In the rows, 128 means zero.
One turn moves each row of this set onto another row. After a few examples, where does it send each row asked below?
dazan: [133 138 138 136 103  76 106 140  96 118 121 118 140 125 117  84 112 127
 128 129 139 137 110]
bot: [156 153 146 128  99  80 100 164 109 112 103 118 143 143 109 113 110 140
 136 140 123 116 145]
Gazu: [126 129 130 136 133  87  91 153 115 112 105 121 129 146 128 118  82 128
 139 126 144 121 113]
veg: [131 143 127 136  95  98  97 149  92 124 110 154 125 157 107 107  94 121
 147 139 140 105 131]
Sizod: [131 144 151 150  94 105 109 151 122  95 108 139 116 153 106 135 110 139
 123 125 128 112 180]
duvob: [118 138 118 157 120  75 104 155 128  89 115 135 130 146 141 113 115 109
 123 141 121 108 140]
diz: [110 121 148 153 119  94 110 132 131  92 116 109 117 127 123 118  98 140
 111 106 138 140 137]
ribeb: [128 137 137 130 133 147 114 126 102 121 123 127 126 138 123 142 112 135
 122 142  81 112 126]
Lun: [155 144 151 128 108 111 112 124 134 140 114 119 119 143 117 163 109 146
 126 137 128  98 148]
zunal: [113 130 127  92 122 133 127 132 116  94 116 129 118 143 139 104 132 135
 110 137 135 119 140]
rumis: [ 99 142 119 137  94  83 116 151 130 114 106 139 128 139 121  88 103 113
 128 141 119 100 145]
mabe: [122 144 140 121 122 144 125 126  89 131 127 134 130 132 117 123 127 127
 120 143  84 114 133]
dazup: [138 145 142 141  85 115 118 111 125 127 110 131 133  91 112 155 105 116
 125 133 129  94 139]
savo: [125 130 140 115 142  91 119 129 128 124 120 102 116 112 124 155 119 130
 117 127 139 114 135]
Dis: [121 143 136 134 103 114 123 119 119 125 111 137 128  88 116 157 108 102
 128 130 139  95 140]
pumab: [126 120 111 103 101 132 108 120 120  85 117 131 112 139 125 113 111 155
 110 145 117 107 130]
vizal: [123 140 152 147  80  89 122 132 106 101 126 127 124 121 103  97 131 138
 107 120 129 135 156]
susiv: [113 134 137 125 126 146 123 115  96 133 127 127 127 128 121 118 114 130
 119 137  89 121 116]
zivo: [114 126 120 125  99 110 115 101 104 145 130 144 102 119 102 132 104 128
 125 134 141  97 122]
Pesun: [103 125 135 162  99 115 108 126 109 106 122 156 105 152 114 117  92 125
 124 116 148 118 143]
pil: [126 136 138 121 132 135 119 127 102 118 123 114 132 120 118 132 120 139
 115 141  78 119 127]
Tavel: [132 140 125 158  85  82 102 140 144 106 108 124 135 142 127 100  95 135
 124 143 107 105 134]
pelev: [134 135 138 106  96 146 122 119 127 109 114 130 123 159 139 101 120 150
 112 138 128 117 135]
Lami: [127 147 138 166  98  88 116 138 132 118 118 133 139 156 147  89 115 112
 122 135 128 122 128]
Zuv: [145 145 142 134  97  96 124 108  93 137 145 135 120 120 114 129 149 123
 114 139 138 118 131]
babi: [133 142 140 147 111 109 122 116 115 118 121 131 134  92 131 161 118  98
 122 129 142 107 131]
dimu: [146 130 125 118 109 129 113 121 110  81 130 131 121 150 143 116 138 145
 103 144 124 122 129]
Vunof: [144 148 153 151  93 115 124 109 122 131 119 127 140  95 127 151 117 110
 122 128 137 111 130]

savo moves to Zuv
dazan moves to bot
vizal moves to Sizod
Now these:
pil moves to mabe
dazup moves to Dis
dimu moves to pelev
Tavel moves to rumis

One turn moves each row of this set onto another row. After a few examples, where does it send each row asked below?
tam: [104 119 108 134 128 116 139 156 118 113 158 155 112 146  90 115 122 123
 143 113 126 140 126 123 123 123 114 119 114 119 121 138 146 135 113]
Dofe: [142 128 114 112 126 113 138 176 131 130 118  77 127 127 108 127 119 125
 142 130 153 148 119 133 133 135 120 133  90 126 146 146 147 143 119]
zuk: [163 135 114 114 134 120 116 147 128 136 133 111 131 171  83 132 125 111
 138 119 138 147 121 114 140 134 137 141 101 132 111 131 146 105 121]
divo: [123 120 114 118 123 112 135 161 124 127 164 162 122 141  88 119 120 126
 130 113 114 147 119 130 119 133 115 100 101 128 109 133 148 130 116]
das: [143 115 105 116 121 112 141 154 127 147 111 135 123 119 177 102 123 125
 146 139 108 142 105 126 134 140 108 118 157 124 134 142 159 112 112]
foga: [107 110 116 120 128 111 137 164 123 131 140 105 121 130 151 121 121 123
 142  93 129 152 115 109 154 144 113 148 108 123 121 104 152 114 121]
Lona: [142 121 101 119 126 114 129 156 110 151  91 153 118 163  82 110 125 133
 137 131 163 133 112 113 148 139 121 120 136 121 128 106 155 134 115]
sigop: [127 126 103 113 141 105 132 166 115 142  90 175 118 157 156 133 118 108
 134 107 150 148 123 143 123 152 145 148  91 131 153 124 154 138 118]
lokin: [140 116 118 122 130 113 130 179 114 113  99 183 114 117 127  98 120 116
 145 111  92 142 113 140 129 140 115 134 123 127 161 160 148 126 121]
Kudeg: [162 133 120 123 107 117 137 163 128 123  95 148 131 126 129 133 125 129
 131 134 136 149 117 149  95 135 103 109 160 128 159 121 156 119 115]
mim: [118 109 118 108 127 109 132 164 125 139 142 112 127 128 153 122 120 121
 137  95 124 157 110 116 153 153 113 135  99 131 116  98 149 111 126]
Vur: [157 132 104 129 110 111 149 163 107 145 114 153 126 175 129 145 115 124
 139 122 150 135 113 114 140 125 126 122 136 104 152 163 177 133 108]
zirot: [178 116  98 107 137 116 120 139 113 143  85 138 117 143 112 132 129 105
 157  99 120 154 112 159 148 145 123 157 118 140 133 137 136  94 128]
Komon: [145 115 105 115 121 111 141 155 128 148 111 136 124 118 176 102 122 125
 145 139 106 142 104 126 134 141 108 117 157 125 132 142 160 112 111]
viv: [175 130 106 103 110 109 136 160 109 161 116 167 136 172 136 145 115 117
 129 128 142 146 103 129 139 146 124  97 115 124 145 148 168 126 121]
Femu: [152 134 110 121 138 123 117 143 126 130 130 108 125 174  86 129 127 108
 146 120 145 144 124 112 142 130 136 150 106 129 118 132 144 107 121]
vumeb: [154 131 117 128 110 118 138 160 125 118  92 146 127 128 131 131 126 126
 136 135 142 148 119 146  97 133 102 115 163 125 164 122 154 121 115]
Kop: [146 126 111 111 114 108 137 168 122 145 109 153 125 129 176 128 119 114
 135  76 137 147 117 140 113 133 125 157 101 128 105 154 156 115 114]
Sof: [157 130 118 122 111 119 134 157 126 121  92 150 129 127 134 130 127 123
 135 137 141 151 117 151  97 139 101 109 157 132 163 117 150 119 119]
peles: [121 113 120 115 122 107 140 173 127 138 145 105 129 127 145 127 118 131
 133  90 119 152 112 109 150 145 115 140 106 122 111 107 159 112 117]
Pef: [152 133 111 106 129  98 139 184 124 153 100 173 132 151 142 145 112 124
 116  99 131 148 118 141 116 150 149 137  89 126 133 132 170 135 108]
rone: [149 121 103 111 125 113 126 157 112 156  93 157 122 161  82 112 125 133
 133 132 158 136 108 117 147 145 121 112 130 126 125 103 155 131 118]
mil: [129 133 106 129 133 103 147 180 119 136  95 162 120 155 142 141 114 125
 130  97 143 139 128 128 119 133 149 161 107 111 146 141 173 142 101]
peket: [189 122 103 113 128 112 130 154 119 145  91 131 124 139 100 141 125 121
 147  91 108 149 112 151 143 135 126 159 126 128 121 149 152  95 115]
zose: [139 123 108 110 118 110 133 161 120 142 105 156 120 131 181 124 122 107
 141  79 143 148 117 143 115 136 124 158  99 131 111 149 149 116 119]
Zaki: [139 125 112 107 129 115 133 170 129 130 115  82 126 128 114 123 121 117
 144 134 157 151 118 138 135 142 118 130  85 132 150 140 139 142 126]
Vozad: [102 108 118 103 126 117 126 133 117 122 116 118 118 137 102  99 130 118
 154  94 121 154 115 143  97 147 108 139 137 134 134 126 134 115 128]
Milu: [156 132 111 112 138 123 112 140 126 134 129 114 127 173  89 128 127 104
 144 123 144 149 121 118 143 139 135 141  98 137 118 125 138 105 127]
guson: [115 115 124 108 117 112 136 149 123 126 124 111 125 132  89 109 125 134
 142  87 108 150 115 135  91 137 112 140 143 123 120 138 151 115 115]
betud: [146 124  97 118 121 117 134 144 100 145 106 164 119 179 146 133 120 104
 149 133 163 143 111 126 146 141 121 116 124 121 166 145 156 131 126]
viroz: [144 116 105 116 121 112 142 156 127 147 111 135 124 119 175 102 122 126
 145 138 107 142 105 125 134 139 108 119 158 123 133 143 161 112 110]
vusak: [144 118 120 122 128 112 133 183 116 115 101 181 116 116 123 100 119 120
 142 110  89 140 113 138 127 138 116 133 125 125 157 162 152 125 118]
Kob: [107 114 107 119 131 117 128 147 117 120 155 166 113 146 100 110 124 112
 143 119 128 149 121 135 125 137 111 105  99 135 123 125 133 132 126]
sumiz: [149 123 104 117 122 112 131 163 113 155  94 153 123 161  77 115 123 138
 131 129 156 133 110 112 146 138 123 117 135 119 122 108 161 133 112]
noto: [137 125 109 117 116 110 138 165 120 139 106 151 119 130 178 125 121 112
 141  77 142 144 120 137 115 129 125 165 105 124 111 155 154 118 113]
kivu: [146 117 120 118 128 111 129 181 116 116 101 184 117 116 125  99 119 117
 141 111  88 143 111 142 128 143 115 129 121 129 157 159 149 124 121]
kalo: [125 111 124  89 119 112 125 143 123 137 123 123 130 131  96 107 127 125
 139  92 105 159 108 148  91 154 110 122 127 139 118 126 140 110 127]
bama: [168 119  97 125 136 117 130 144 113 133  85 127 112 144 106 134 129 112
 162  94 123 146 118 146 148 129 125 175 135 124 135 149 145  99 117]
Sebu: [150 127 115 103 125 112 133 176 132 136 119  82 131 125 109 127 119 123
 138 132 149 152 115 138 132 142 120 123  82 133 143 141 144 140 123]

peles moves to mim
zose moves to noto
viv moves to betud
Now these:
zirot moves to bama
zuk moves to Milu
rone moves to Lona
kivu moves to lokin
kalo moves to Vozad
Sebu moves to Zaki
das moves to viroz
Kudeg moves to Sof
Pef moves to sigop
tam moves to divo

